Look-ups in named tables: a row name and a column name give one cell, copied from the table.

Table tilenol
          sef   tumo  mukuzis  dotanor    kov   fesur  todopom
pelid   0.296  0.318    0.246    0.230  0.288   0.437    0.054
rete    0.307  0.289    0.248    0.353  0.298   0.112    0.013
rutida  0.332  0.316    0.282    0.326  0.291   0.016    0.268
bos     0.247  0.230    0.297    0.329  0.277   0.243    0.369
nuf     0.355  0.269    0.295    0.539  0.307  -0.582    0.268
sev     0.323  0.332    0.250    0.264  0.293   0.260    0.071
zan     0.367  0.320    0.260    0.432  0.309  -0.289    0.070

rete, tumo: 0.289
rutida, todopom: 0.268
nuf, sef: 0.355
pelid, dotanor: 0.230
nuf, tumo: 0.269
rete, mukuzis: 0.248
zan, mukuzis: 0.260
rutida, sef: 0.332
rete, sef: 0.307
pelid, fesur: 0.437
nuf, kov: 0.307
pelid, mukuzis: 0.246
Which row has the largest mukuzis? bos

sugez:
columns: tiferom, vipa, padal, fud, muropil, zur
lef: [11, 90, 136, 113, 173, 99]
zikekom: [127, 138, 153, 72, 149, 110]
les: [148, 122, 159, 128, 145, 95]
kif: [161, 115, 98, 155, 195, 121]
mus: [71, 150, 189, 198, 102, 199]
godav: [132, 100, 150, 154, 135, 150]
lutukat: [116, 130, 168, 47, 88, 174]
zon: [97, 154, 186, 102, 151, 151]
lisun: [89, 136, 105, 66, 136, 184]
sokid: [114, 123, 122, 109, 133, 127]
fod: [98, 132, 119, 150, 202, 85]
dudu: [89, 92, 208, 137, 80, 65]
mem: [19, 142, 118, 137, 152, 143]

What is the muropil of mus in sugez?
102
What is the padal of lutukat in sugez?
168
What is the tiferom of mem in sugez?
19
What is the padal of zikekom in sugez?
153
What is the zur of fod in sugez?
85
What is the muropil of mem in sugez?
152
What is the zur of zikekom in sugez?
110
What is the vipa of godav in sugez?
100
What is the vipa of mus in sugez?
150
What is the tiferom of sokid in sugez?
114

fud:
|  | mogiku | puvo | nudo | kir | venevo | divam | guta | mon | kop | guf |
|---|---|---|---|---|---|---|---|---|---|---|
| kon | 36 | 53 | 152 | 83 | 124 | 131 | 100 | 152 | 179 | 120 |
| badedo | 152 | 118 | 109 | 121 | 146 | 109 | 124 | 120 | 95 | 89 |
| nas | 186 | 192 | 82 | 155 | 92 | 93 | 124 | 73 | 52 | 122 |
| pebi | 186 | 192 | 78 | 151 | 96 | 93 | 129 | 73 | 52 | 122 |
| kufam | 36 | 53 | 152 | 83 | 126 | 131 | 100 | 152 | 179 | 122 |
| bupob | 94 | 200 | 132 | 109 | 103 | 57 | 105 | 68 | 95 | 125 |
| zudi | 161 | 143 | 97 | 132 | 126 | 109 | 127 | 106 | 74 | 100 |

kufam, nudo => 152
pebi, nudo => 78
nas, nudo => 82
badedo, divam => 109
kufam, divam => 131
pebi, divam => 93
zudi, nudo => 97
bupob, divam => 57
zudi, kop => 74
kufam, puvo => 53
kufam, guf => 122
badedo, puvo => 118
Which row has the largest puvo? bupob

kuvulu:
         pesavin  nugof  pumagup  pim  tuf  nitulik  rafefi  bez  kilifu
fil          0.6    1.0      0.5  0.8  0.0      0.8     0.5  1.0     0.5
rotakem      0.5    0.6      0.5  0.6  0.6      0.4     0.5  0.6     0.6
togafo       0.7    0.8      0.6  0.9  0.5      0.3     0.3  0.9     0.7
nedosum      0.5    0.2      0.6  0.5  1.0      0.1     0.5  0.4     0.7
nutu         0.5    0.6      0.5  0.4  0.3      0.9     0.7  0.4     0.4
ruk          0.4    0.4      0.6  0.2  0.4      1.0     0.9  0.1     0.4
lufafi       0.7    0.7      0.6  0.8  0.4      0.5     0.4  0.8     0.6
kam          0.6    0.5      0.6  0.7  0.7      0.3     0.4  0.7     0.6
los          0.5    0.4      0.6  0.5  0.8      0.3     0.5  0.4     0.6

bez of ruk = 0.1
rafefi of rotakem = 0.5
pim of fil = 0.8
nugof of kam = 0.5
pumagup of los = 0.6
nugof of togafo = 0.8
tuf of togafo = 0.5
pumagup of nutu = 0.5
pumagup of togafo = 0.6
kilifu of togafo = 0.7
tuf of nutu = 0.3
kilifu of nutu = 0.4
nitulik of nedosum = 0.1
pumagup of kam = 0.6
pim of ruk = 0.2
nugof of nutu = 0.6
tuf of kam = 0.7
pesavin of los = 0.5
bez of togafo = 0.9
Row with the largest nugof: fil

dun
         menuda  kel  bemanud  sen  niva  difane  bopap  kug  matorig  rif
zamifus      43   88       85  113    47      87    112   99      195  115
rafel        76  137      134  111    77      96    113  154       61  109
lum         209   19       36  116   202     150    118   32      182  124

What is the difane of rafel in dun?
96
What is the matorig of zamifus in dun?
195
What is the bopap of lum in dun?
118
What is the rif of lum in dun?
124
What is the sen of lum in dun?
116
What is the sen of rafel in dun?
111
What is the bemanud of rafel in dun?
134
What is the rif of zamifus in dun?
115
What is the bopap of zamifus in dun?
112
What is the sen of zamifus in dun?
113

foz =
columns: giv, rul, zozas, vomeb, tekoga, ginibo, ladivu
vulavi: [39510, 64654, 56477, 55838, 66076, 49908, 66601]
solages: [60509, 53536, 56034, 62740, 65877, 51037, 57327]
pak: [38058, 78004, 71509, 38537, 44132, 54323, 47671]
mimosit: [53315, 64193, 42092, 52234, 41059, 31230, 42828]
gonulet: [47392, 37764, 56167, 30231, 58968, 44723, 47153]
didite: [67503, 62649, 74878, 54375, 75118, 28271, 52173]
mero: [47340, 57419, 39432, 43033, 44677, 48286, 58547]
pek: [43642, 38722, 49631, 24356, 70347, 50320, 36264]

mero, ginibo: 48286
pek, ginibo: 50320
mimosit, giv: 53315
solages, ginibo: 51037
mero, ladivu: 58547
pak, ginibo: 54323
mimosit, zozas: 42092
pak, zozas: 71509
mimosit, tekoga: 41059
solages, ladivu: 57327
mero, vomeb: 43033
mero, giv: 47340
pek, vomeb: 24356
pek, ladivu: 36264
mero, tekoga: 44677
vulavi, giv: 39510

lib:
,fose,tuvumus,mamur
bekove,0.81,-0.10,-0.72
soz,-0.36,-0.12,-0.12
finiv,0.26,-0.09,-0.15
segaga,0.02,-0.07,0.48

tuvumus of soz is -0.12
mamur of segaga is 0.48
mamur of finiv is -0.15
tuvumus of bekove is -0.10
fose of bekove is 0.81
fose of segaga is 0.02
tuvumus of finiv is -0.09
tuvumus of segaga is -0.07
fose of finiv is 0.26
mamur of bekove is -0.72
mamur of soz is -0.12
fose of soz is -0.36

Table luti
,masere,kelu,zuz,bize,zolabi,pem,puvabub,pezup,rede,ladu
feno,74,80,63,54,81,-51,9,29,38,14
vomufa,-18,12,-60,-32,22,76,-2,13,77,-34
zavane,49,19,69,75,33,17,65,-35,41,-14
varevi,84,-22,-15,48,86,3,-1,-2,-8,-26
rovel,-10,53,64,-39,53,-42,79,68,30,14
kirop,51,-37,-12,29,56,8,28,77,-38,-36

bize of feno = 54
pem of varevi = 3
zuz of vomufa = -60
ladu of zavane = -14
pezup of kirop = 77
puvabub of rovel = 79
bize of vomufa = -32
puvabub of varevi = -1
zuz of feno = 63
bize of kirop = 29
zuz of varevi = -15
masere of feno = 74
zolabi of rovel = 53
ladu of rovel = 14
masere of varevi = 84
masere of vomufa = -18
zolabi of feno = 81
pezup of zavane = -35
pem of feno = -51
Row with the largest zolabi: varevi

